Each named turn below is shown by a few rows before and after it. Which turns, in which order, take the first row of each later pair to the second? The first pair is answered.
Q56 (before |-> after):
[-15  -5  13 -18  -6   4  -4   8   1  11  -8  19   1  17  -1   4   0 -15
 -24 -20  -3  20   0  -1   0   7  11   5  -3   8   3   6   8  -6  -4  -3] |-> [ -6 -12  12  -2 -13   3   1  14   8  10 -10   0  -4  10   4  -2  15 -30
 -10 -17  11  19  -5  -7  -1   6  -1   3 -17  13  -2   7   5  -4  -7  10]
[ -5   2  -2  18  -9  12   3  -5 -10   0  -1   7   2 -13   5  -4   8  -3
  -2   1   8 -21   5  11  -3  -6 -12  -7   1   6 -27   3  -5  -2  -2   5] |-> [ -3  10  -4  16  -5   8   5  -4 -10  -6  -2   6   5 -16   4  -1   4   4
  -7  -1   4 -22   8  14  -2  -7 -12  -8   5   3 -23  -1 -10  -3  -5  -3]
[-13  12   1  -5   5   7  -4  -4   1   8  -6   4   7   0  -7   6  -2  10
   0  -2  -7  21   6   0  -1  14  11   2  -3  10  17  -3 -10  -4  13  -8] |-> [-17  -1   2   1  -3   9  -6  -4   0  16  -4   0   1   4  -6   3   4   1
   7   3  -1  20   1  -6   1  14   7   4 -12  14  10   1  -2  -3  15   4]
[  1  -1   0   2   5 -16   4  -4  -5  -1  -3 -17 -18   4   4   2  -2   0
  17   8   4   2 -16  -8  18   0  13  22  -2  -6  -3   3  -8   1  -1  11] |-> [  5   9  -2  -1  11 -18   6  -3  -4  -8  -4 -16 -14   2   3   3  -7   7
  13   5   0   1 -12  -4  19  -1  15  22   3 -10   1   1 -15   1  -4   5]
Q743 (before |-> after):
[-23 -23   6   6 -30   7   1  -7  -2  14  -4  -1 -13  12   1 -14  13 -25
  -4   6   3   6   8 -16   6  -2 -19  -2 -12  20  -9  21  21  -8   1  12] |-> [-24 -20   1  10 -28   7   0 -11 -11  11   4   5 -11   9   0 -14  12 -16
  -7   9   3 -12   9  -3   3  -2 -18  -6 -11  14 -21  25  23 -13  -4  12]
[-3  5  5 -4 12 -1 -2 -5  4  2 -4 -7  1 -4  3 19 -2  2  2  8 -4  6 -6  1
  2  2  7 11 -2 10 11 -2 -1 -2  5  0] |-> [ -3   7   1   1  13  -1  -3  -7  -4  -4   1  -1   3  -5   1  18  -3   9
   1   7  -3 -11  -7  10  -2   1   6   6  -2   4   1  -1   0  -8  -1   0]
[  5  -1  -1  23 -22  17  10  14   4  14  13   5   1  -7   5 -14   3 -20
   7 -11  16   5  -1  -9  -7   2 -12 -13  -8   9 -12   4  13  -3   2   2] |-> [  0  -6   3  15 -19  18   1  11   3  21  15   7  -4   0   4 -10   1 -21
  10  -7  18  12  -7 -10  -7   4  -6  -7 -11   9  -9   3  18  -2  10   4]
Q917 (before |-> after):
[  6  -5   1   2  -2   1  10   6   6   6  -3   5   9   4 -10   7   9  11
  -7  -7  -6   3  20   9  -1   7   6  -1   5  -5   1   9   4   8  -3 -11] |-> [  5 -13   4   6  -9   3  11   7   9  13  -3  -1   6   7  -8   3  13  -1
   0  -4  -2   7  16   1  -1   6   2   1   0   2   0  10   8   8  -1  -2]
[-10  -5   2   2 -15   5   3   5  -3   6   5  11   7   2   4  -3  -4  -2
  -5   6   0  -1  -2  -9  -3   5   4   4   3   6 -16  11  16   2  -2   1] |-> [ -6   8   1  -3  -9   1   7   5  -2  -4   1  13  12  -2   0   3 -10   8
 -12  -1 -10  -1   5  -4  -2   2   6   2  14   2  -8   7   6   1  -6  -9]
[ -3   4   1 -10   7   2  -1   3  -5  -3   4   8   1   0  -3   5  -5   7
  -8  -6  -1   0   4   1  -4   0   2   2   2  -5   8  -1  -7  -2   1  -4] |-> [  0  -4   4  -6   0   3   3   8   1   3   0  -1  -3   1  -1   1   2  -4
  -2  -4   4  11   3 -10  -5   0  -4   5  -3   3  11   0  -6   1   3   3]
Q72 (before |-> after):
[-12 -11  -8   4  -7  13  -2   0  -8  16 -10  20 -12   0  -8  -2   8   1
  -3 -11 -15  -8  12 -13  -9   5   9  -4  10  -3 -11  16   3  -6  -8  -8] |-> [ -7  -6 -11   8  -6  10   3   5  -7   6 -12  15 -11  -7  -8  -3  11   3
  -3 -14 -16 -14  17 -10 -10   3   6 -11  11  -5 -11  15  -4  -7 -13 -11]
[ -9   5   8  18 -13  -1   4  -5   9 -10  12  23   0 -17  -7  -5   0   4
 -13  -1   2 -27   1  18 -13  11  -1  -6  -6  -3 -20   7  -4   1  -1   9] |-> [-21  -5  13   9 -16   3  -6 -10   7   6  13  31  -4  -5  -8  -4  -4  -1
 -10   6  -1 -16  -3  11 -11  15   6   1  -9   0 -18  10   7   3   9  13]
[  4  -3   6 -12   3   0   8  -4   2   3   2 -12  -9  -6   1   5   9  -2
   4   5   6  13   2  -7  -3  -1   6   5  -8   1   2  -9 -10   1   3   8] |-> [  7   2   4 -10   4  -3   9  -3   2  -3   1 -13  -9  -9   1   5   8   4
   3   4   6   8   2  -3  -4  -2   5   4  -6  -3   1  -9 -14   0   0   5]

Between the rows of a pair lie two turns.
[-13 -24  -5  27 -18   3   8   6  -5  -6  -1  12  24  -7   8 -14   9  -9
   3  -1  13 -19  10   9 -14   8 -14 -19  -5   6 -21  23   2  -7  -8  -6] |-> [  3  -9   1  15 -10  -8  21  13  16 -17 -18  -5  29 -15   8  -7   5 -11
  -2 -13   4  18  17  -4  -8   6 -13 -15   9  15  15   7 -21   1  -5 -22] => Q743 then Q56
[-11  -1   6 -10  15  -4 -17 -12  -7   5   9   6 -12  11   1   1  -8   6
   6  13   9   0 -11   6  -2   5   9  10 -10  -6  -3  -8   8  -6   7  11] |-> [  9   5  -3  14  10  -7   0   0  -4 -12   4 -12  -8  -8   2  -8   7   2
  11   9  18 -16  -3   9  -6  -2  -7  -2 -13  -4 -11  -7  -3  -7  -8  11] => Q56 then Q743
[ -4  -4   5  -3  10 -10 -12  -2   3  -4  -3 -23 -15   7   4   7   7  -1
  13  11  19   2 -14   7   0   1  -3   2 -19   1  -2   0   4   8  -1  21] |-> [-13 -10   3  -3   7  -5 -17  -5  -5   2   2 -12 -14  10   4   7   4   2
  12  14  16  -7 -14   9  -1   3  -1   0 -17  -3  -9   5  12   6  -1  21] => Q743 then Q72
[ 12   2   2   2  13 -17  -8  -2   6  -2  -6 -10   3  -3 -15  13   2   9
  12   7  16  -3  -5   3   7   1 -11  21  -1   6  -9  -6 -20  -2 -14 -14] |-> [  8  -1   1   3  12 -16 -12  -4   2   0  -2  -6   2  -1 -16  12   2  11
  14  11  19 -10  -7   5   7   1 -12  21  -4   3 -17  -3 -14  -2 -13 -11] => Q917 then Q917
[  6  -7   5  -1   1   0   7  12  17   2  -2 -23  -2  -2   3  -7  12 -21
   5  -6   9  26  -1 -13  13   5   0   7   4   6   9  -3  -4  11  -2   6] |-> [  2  -1  -7  14   6   2   1   6  -5 -13  13  -6   3  -8   0  -7  11   2
  -1  -4  10 -27   0  17   2   4   2  -8   2 -11 -24   8   4  -2 -15   4] => Q743 then Q743
[ -2   0   3  -7  -6 -11 -17  -7  11   8   4 -15 -10   8   7  -3   6 -11
  12   7   7  11 -25   0   4   8   0  24  -7   4   8   3  -5  -2  14  27] |-> [  3  17 -10   5   1 -13 -12  -7  -1 -16  10  -5   0  -5   6  -4   4  12
   2   3   4 -27 -18  26  -4   4  -2  10  -2 -11 -12   7 -10 -11  -3  19] => Q743 then Q56
[ -6  -1  -1   3  -8  14  -1  -6  -1   1 -16  17   9  -1  -1   2  -7   2
 -16  -6 -18  -1   8  -5   4  -6  13  -7  10   2  -2   4  -5  -5  -3 -11] |-> [  3  -9   1  12 -15  12   5   1   7   4 -22   0   4  -5   1  -4   3 -15
  -5  -4  -7   7   7 -16   4  -9   3  -6   1  10   3   2  -9  -3  -4  -1] => Q917 then Q56
[ 15  -9  -8  23 -15  -1   9   9   3  -8   2  -5   0  -9   6 -12  17 -16
  21  -2  13  -7   7  -5   3   2 -17   4 -10   5 -15  -3  -7   2  -5  16] |-> [ 26  13  -5   6   6 -13   9   8   8 -24  -7 -10   4 -15   2  -1   8  -2
  15 -10   3  10   8   4   5  -1  -7  10   5   2   8 -18 -27   7  -2  -1] => Q743 then Q56
[ 14   4  -5  12 -14   1   8  12  10  -4  -7  -5   5  -5  -5  -4  11 -19
   5  -1   5   4   2  -9   0  -8 -14  -4  -6   9   3  -4  -9   2   0   3] |-> [ -7   6  -1  -9 -11   8  -4   0   2   8  -1  26  12  11 -10   3  -9  -4
 -13  -3 -11   7   5  -6   2  -4   2   0   6   2   4   2   6   0   8  -7] => Q56 then Q56
[ -8   2  -4 -11  10   6  -7  -4  -3  -3   5  13   0   0  -3   1 -16   8
  -3  -4  -1 -10   2   9  -5   0   6   4   4  -4  -6  -5   9   0  -1  -6] |-> [  2  -5  -9   7  -4   8   9   4   2  -5   2   1   3  -9   0 -10  -2  -4
   3  -5   7 -17   7   1  -8  -3  -9  -6   0   2 -14  -1   5   0 -11   0] => Q56 then Q743
[ 14   8 -10  19   0  -5   3   4  -9  -2   9  -8   0  -7   2  -1   1   0
   0  -3   5   2  -7   6  -1  -3 -10  -2 -17   5  -3  -2 -13  -2 -10  -9] |-> [ 13   9  -9  18   3  -6   2   3 -10  -3  11  -6  -1  -8   0   0   0   2
  -1   0   4  -1  -8  10  -2  -3  -8  -2 -18   3  -4   1 -12  -3 -10  -8] => Q917 then Q917
[ 17  19  -2  -7  18 -16 -10  -5   0 -24   2 -11  -6  -7  -3  12  -5  16
   4  -6   6  -6  -6  20  -5  -6   1   0   2 -12   3  -8 -12   3  -1  -1] |-> [ 13  17   2 -18  15 -14  -8  -5   8 -16  -4  -8  -2   0  -4  12 -10  12
  -1 -11  -2  16  -2   8  -1  -4   3   6  10  -6  19 -11 -13   6   6  -7] => Q917 then Q56
[ -8   0 -17  10 -12  17   0 -13  -5  12   4  12  11  -1  -6   2   2 -21
  -6  -5 -11   6  -7 -26   8 -15 -16  11  12  -1   0  15  28   4  -6  16] |-> [  0   7 -22  21  -2  12  -2 -13 -14  -3  10  10  10 -10  -5   4   6 -11
  -2  -2  -4 -22  -9  -7   4 -18 -18   5   6 -12 -15  16  24   0 -15  17] => Q56 then Q917
[ -5  -4   5 -12   9  -4 -11   1   4   4  -2   9  -2   7   3   5  -4   2
   5   4  -6   5  -3   3   1  -4   2   6   2  -1  -2  -6  -7   3   7  -6] |-> [  3  -5   3  -4   7  -6  -5   5   8   0  -6  -5  -5  -1   5   3   5  -5
  11   4   3   5  -6   1   1  -5  -4   3  -5   2  -4  -9 -13   2   3  -1] => Q56 then Q56
[  9  -5   0  18  -6   6  23   7  13  -1  -9  -4  -2 -10   3  -7   2 -19
  -6 -16  -3  12  18 -19  -3   0 -10 -11   3  12  10   8  -2  -4  -5  -2] |-> [ -9 -10  -1  12   9   7  -6 -10 -13   3  12  17 -11   1  -1   0  -7   2
  -2   0   2 -25   2   7  -9   4   4  -7  -8  -6 -19  18  18 -11   0   5] => Q743 then Q743
[  3  -1  -1  -1   6  -8 -10  -2   9   3   0 -10 -16   0   1   6   4  -5
  20  10  13   9 -13  -1   6  -8  -1   9 -15  -2   6 -13  -8   2   3  12] |-> [ 10  15  -7   1  13 -11  -2  -2   7 -16   0  -6  -6  -9  -1  10  -1   9
   9   1   4  -2  -4  12   3  -8  -2   0  -4 -10   5 -15 -18  -1  -7  -2] => Q743 then Q917
[ -5   0  13 -13   0  -1  -7  -3  -6  15   1   6   2   9   0  -1  -2  -3
  -2   3  -4  19 -15  -6  11   2  16  10  13  -2  18  -4  13   0  15  -6] |-> [ -5   2   6  -3   6  -1 -14  -8 -19   5  10  10   0   5   0  -1   0   9
   1  10   3 -12 -19  13   6   2  16   5   5 -13  -3   1  17  -7   8  -2] => Q56 then Q917
[ -2   6   1   2   8   0  -1   3  -3 -15   8   3  -2  -8  -3  -6   4   6
   3   5   2 -18  -5   8  -4  -2   4  -3  -4 -10  -3   1  -2   0  -2   2] |-> [ -7   0  -1   7  -3   7   4   4  -1  -9   8   6   2  -7  -1 -12   4   0
  -1   2   2 -19   1   0  -4   0  -1  -8  -1  -6  -9   7   5  -1  -3   3] => Q72 then Q743
[  3   1   2 -12   0   7  -8  -2  -9   0   5  11   7  -2  -7   6   2   1
  -6  -7  -4 -13  -4   5   8 -10  -3  -4   6   0  -6   7   2   2   5  -3] |-> [  9  -4   0  -3  -8   7   0   3  -4   0   3   1   7  -7  -4   0   9  -9
  -2  -8   2 -10  -2  -3   8 -11 -11  -7   3   5  -8   6   0   4   1   4] => Q56 then Q743
[  0   4  -2  -3  -9   3  15   4  11   9  -6  11  15   1  -6  -1  -4 -13
 -11  -7 -14   7  12  -7   1   5  -2  -3  23   4   8   7  10   8   1  -4] |-> [  7  -2  -2   8 -12   3  19   8  15   8  -7  -1  12  -4  -3  -7   6 -23
  -3  -3  -5   6  11 -10   2   3  -9  -3  13   7   6   6   6   9  -1   4] => Q56 then Q56
[ 3 -2 -2  9  3  6  5  5  1  3 -2 -2  0 -6 -2 -7  6 -6  4 -7  8 11 -4 -9
 -6 -7 -6  0 -1  8 -2 -5 -7 10  1  6] |-> [ -1  -1  -6  10   6   9  -1   1  -8   1   6   6   0  -6  -3  -6   3   1
   2  -2   8  -7  -6   3 -10  -6  -4  -4  -3   1 -14   0  -3   5  -1   6] => Q743 then Q743
[  4  20 -11 -10   3 -13   7  10   8  -2 -16  -1  -3   3   8   7 -10 -15
   0  -5  13  11   5  -5   4   2   1   8  13   0   8 -15  -4   7   2  -7] |-> [-12   4  -8 -14  -3  -6  -6   2   2  15  -8   9  -7  17   9   5 -12 -20
   3   3  13   9  -2  -9   4   5   6  12   7   1  -3  -7  14   5   8   2] => Q56 then Q917
[  9   3   4  -4  10  -5   2   5  18  -3  -7 -17   2  -2  -1  -8   9  -3
   8   4  -1  22  -2  -4  -5  -3  -1   3  -1   7  19  -7 -14   8   3   1] |-> [  6  -2  -6  15   5   3   1   3   4  -7   4  -7   4  -4   0 -15  16   2
   9   9   5 -18   0  12 -10  -3  -7 -10  -9  -4 -14   6  -1   0 -10   8] => Q917 then Q743
[ -4  -2   7 -29   1  -7  -5  -5  11   7  -6  15   9  11   5   6 -13   4
  -8   5 -20  15  -3  -2   9   3  12  13   6  -4  20 -10   4   5  18  -5] |-> [ -9 -19   0  -4 -11   1 -10  -7  -4  13   6  15   2  13   7  -5   2  -3
   4  16  -3 -20 -10   4   3   4   1   6 -14  -7 -16   5  22  -1  11  17] => Q743 then Q56
[-12 -34  10  17 -12  24 -15   0 -11  23  12  -2  16   8  17  -8   2   5
  -6  17  -8 -15  -9   1  -3   5  -8  -6 -16   8 -21   5  10 -27   8   5] |-> [  8 -21  13  13 -15  16   7  14  14  14  -8 -21  24  -5  18 -10   3  -6
 -13   1 -15  24   4 -18   3   2 -16  -7  -2  22  15  -8 -14 -19   6  -9] => Q917 then Q917
[ -1   9 -10  -6 -12   2   6   3  -7  -3  -8  13  20  -8  -2  -6 -10  14
 -11 -10 -21   6  18  -9  20  -2  -1 -19  30 -12   7  -3 -13   1   8 -33] |-> [  0 -22  -9  18 -33   5   8   7  -4  15  -6  -8   4  -7   7 -21  13 -19
  16   5   5   5   3 -26  22  -2 -17 -17   2   2  -9   4   1   2  11  -1] => Q56 then Q56
[-10  -4  -6   1  -5   4   3   1   4   3 -11  17 -12   9  -2   3   3  -7
  -5  -8   1   2  11   2 -20  14   5  -5  -3  -1 -14   3  14  -4 -18 -15] |-> [-11  -8  -4  -4  -6   5   3   2   9   7 -13  14 -14  12  -1   3   2 -10
  -2  -9   0  13   9  -4 -16  14   7  -1  -4   3  -8   2  12   0 -12 -14] => Q743 then Q743
[-13  -3   4   1   0   2  -5  -2 -11   9   7  22   4  10  -2  -5   1   7
  -5   9  -6  -6   2   6   4   4   8  -5   5   2  -7   7  12  -4  -3  -2] |-> [ -7 -12   7   4 -10   1   4   4   2  17  -2   7   2   6   1  -9  11 -11
   2   8  -2  13   2 -12   8   5   0  -2   1  13   4   4   7   1   0   4] => Q917 then Q917
[ -3  -7  19  -5   1   3   6  11 -14  20  -2  14   3  -6   2   8   3   1
 -22  -7   7  10  -2   8  -7   0   6   2  -1   0  -7   5  -1   1  -2  -7] |-> [  8  -6  17   5   1  -2  14  16  -9  13  -8  -1   1 -16   7   5  13  -6
 -15  -7  14   7  -2  10  -8  -3  -1  -1  -6   2  -7   2 -10   3  -8  -5] => Q56 then Q56
[ -3  -8   6  -7  -4  -3 -14  -5  -9   1   4   3   9   2  11   6  -6   0
   1  -8  13   3 -12  -3   5   0   4 -13  -9   0  14  -5   9   3   2   4] |-> [  7   1   4  -3   0  -7  -9   0  -5  -9   1  -4  11  -6  10   6  -3   1
   3 -11  13   3 -10   0   4  -3   1 -14  -7   1  18  -9   0   4  -3   1] => Q56 then Q56
[-13  -8   1   3   3   0 -13 -10 -11  -2  12   9  -6   6   1   1  -4   6
   5   9   7 -16  -5  12   2   0   6   4  -7  -9 -10   3  12  -4   2   5] |-> [  9  -4  -4  19  -2  -6  11   4   5 -12  -2 -15  -3  -9   3  -5  10  -7
  10   3  13  -7   4   2   2  -6 -10  -4  -8   2  -2  -3  -6   0  -8   5] => Q56 then Q743
[ -6   0   3  -5  11  -7 -12 -12  -5  -3   1  -2  -8  -2  -2   8  -3  11
   4   1  -1  -2  -8  10  -7   5   5  10  -3  -2  -1   1  -3  -3   6   2] |-> [  0  -3   6  -3   2  -5  -1  -5   7   2  -7 -10  -5  -4  -2   5   1  -1
   4  -3  -2  18  -3  -5  -4   6   1  10   1   7  11  -3  -8   2   8   1] => Q917 then Q72
[ 10   3   2   5   5  -4   8   5  -1 -11  -2 -14   1  -7  -2   2  -2  -3
   4  -5  -5   4   4  -5   7  -4  -5   1   4   5  10  -7 -17   3  -3  -6] |-> [ -4   3   4  -7   9   1  -5  -4 -10  -3   6   6   3   4  -6   7 -14   9
  -6  -5 -14  -1   4   0   7   0   7   3  11   1   5  -1  -6   0   4 -12] => Q56 then Q743
[  0  -8   5  -3  -5   2   5   4  11  25 -19  12   4  17   9  -5   0 -18
 -10 -12  -9  22   6 -19  15   0   4   5  16  12  11   1  -3  -2   1   5] |-> [  3   1  -7  15  -2   3   8   1  -6   5  -9  26  12   6   7  -8   1   1
 -17 -12  -9 -27  12   7   6   0  -1 -10  18  -5 -19   9  -2 -14 -16   2] => Q743 then Q743
